Input:
[[121 105 151 150 120 143 105]
 [119 101 155 154 119 145 101]
 [ 99 124 118 115 121 103 129]]
Output: 119

Input:
[[101 104 148 121 116]
 [118 128 125 108 135]]
Output: 148

Input:
[[122 117 149 120 146]
 [124 118 139 113 154]]
Output: 149

Input:
[[134 111 121 118 124 140]
 [137 137 128 112 139 138]
 [117 149 128 136 117 155]]
Output: 112

Input:
[[151 142 124 107 140 112 153]
 [145 136 126 114 137 118 143]
 [120 145 134 128 137 141 122]]
Output: 137

Input:
[[103 148 129 144]
 [122 122 137 121]
 [117 125 142 123]]
Output: 122

Input:
[[133 135 112 107 125 124 135]
 [122 142 118 128 128 101 112]]
Output: 125

Input:
[[126 141 124 122 153 111]
 [141 136 115 113 148 118]
 [142 124 130 130 124 123]]
Output: 113

Input:
[[100 123 133 109 103 105]
 [128 117 151 102 102 100]
 [106 158 126 108 140 112]]
Output: 102

Input:
[[116 154 123 150]
 [124 126 136 138]]
Output: 154
---
[157 154 146 116 130] value 130
[129 151 128 121] value 121
[117  99 130 121 148 133] value 133
[132 141 129 100 142 145 120] value 120
[112 150 107 110 106] value 106
[139 135 100 149 113] value 113
---
[117 121  99 141 124 148] ans = 121

[[141 135 117 131 111]
 [103 136 113 118 126]] ans = 103

[[148 152 147 111 118 128 128]
 [129 134 136 122 127 116 134]
 [139 150 142 114 110 129 126]] ans = 142

[[127 127 139 150 109]
 [146 148 124 126 136]
 [153 154 114 122 141]] ans = 153

[148 104 128 140 126 142] ans = 104

[127 134 129 124 150] ans = 127

[132 139 157 114 136 131] ans = 139
---
[141 146 108 153 154 118] ==> 146

[[116 105 114 111 125 107 112]
 [127 123 124 125 126 126 127]
 [122 119 122 124 129 119 120]] ==> 105

[135 122 152 108] ==> 122

[133  99 130 108 141] ==> 99

[116 106 126 131 129] ==> 106

[[121 128 125 119 128 140 116]
 [135 117 118 133 132 151 135]
 [136 121 123 146 134 124 144]] ==> 128
---
[131, 135, 138, 108, 150] => 108
[121, 105, 145, 116] => 145
[136, 138, 103, 135] => 103
[123, 124, 122, 130, 99, 119] => 99
[129, 130, 109, 130, 151, 105] => 151
[121, 108, 100, 116, 101, 118] => 101
[110, 119, 152, 130, 129, 125] => 129
---
[[129 136 122 126 131 150]
 [127 122 138 133 130 140]] -> 138

[[109 122 107 124]
 [109 122 106 124]
 [120 111 114 122]] -> 106

[[126 131 104 128 131 135]
 [124 128 127 130 125 130]] -> 127

[[122 133 111 115 141 125]
 [112 113 133 135 154 136]
 [118 122 132 137 153 124]] -> 133

[[123 142 143 139 125 152]
 [155 108 142 156 156 129]
 [138 140 101 115 114 115]] -> 142

[[128 130 126 132 128 114 102]
 [129 130 129 124 129 107 103]
 [130 131 114 136 133 126 119]] -> 129

[[133 104 143 122]
 [121 132 114 116]
 [139 127 116 139]] -> 114

[[155 103 144 151 103 108 102]
 [124 107 141 122 124 110 129]] -> 141
---
Input:
[[110 133 103 129 112]
 [119 134 121 128 119]
 [106 142 123 123 108]]
Output: 123

Input: [111 137 130 154 124]
Output: 130

Input:
[[118 120 140 107 133]
 [116 120 140 105 133]]
Output: 140

Input:
[[120 142 143 132 122]
 [100 143 128 142 138]]
Output: 128

Input: [102 129 112 123 141]
Output: 112

Input: [117 142 140 151 143]
Output: 140

Input:
[[121 116 131 132 101]
 [119  99 133 140 120]
 [111 120 138 149 121]]
Output: 138
---
[[129 126 128 137 158 135]
 [127 128 141 155 131 129]
 [134 127 126 128 138 156]] | 156

[[124 109 133 130 127]
 [126 125 120 129 115]
 [104 127 121 128 121]] | 130

[106 127 118 123] | 123

[106 128 113 129 147 124] | 129

[[129 124 125 138 118 127]
 [135 139 121 153 122 125]
 [100 128 120 130 132 136]] | 139

[156 117 131 105] | 131
---
[129 145 127 105 134 113 126] | 105, 145
[100 110 117 131 106 132 136] | 131, 136
[118 139 156 121 127] | 156, 156
[124 140 119 109 110 156 133] | 109, 156
[126 121 138 121 122 155 102] | 121, 155
[156 130 151 145 114] | 151, 156
[129 123 134 154 135 114 126] | 154, 154
[100 133 116 109 113] | 116, 133
---
[[112 117 126 145]
 [106 126 133 145]
 [118 124 130 145]] ⇒ 133

[[125 129 144 115]
 [122 127 156 123]] ⇒ 156

[[122 130 114 130]
 [135 135 140 102]
 [105  99  99 133]] ⇒ 140

[[132 118 133 140]
 [124 134 106 112]] ⇒ 106

[[116 109 106 122]
 [132 121 106 141]
 [144 139 139 133]] ⇒ 106

[[117 117 119 100]
 [146 120 112 130]
 [146 122 126 133]] ⇒ 112
---
[119 118 155 137 124 138 105] -> 155
[112 113 120 127 123 156] -> 120
[106 105 117 128 124] -> 117
[138 137 153 132] -> 153
[118  98 147 113] -> 147
[130 134 118 151 114 114] -> 118
[133 144 100 125 112 149] -> 100
[102 112 117 136] -> 117
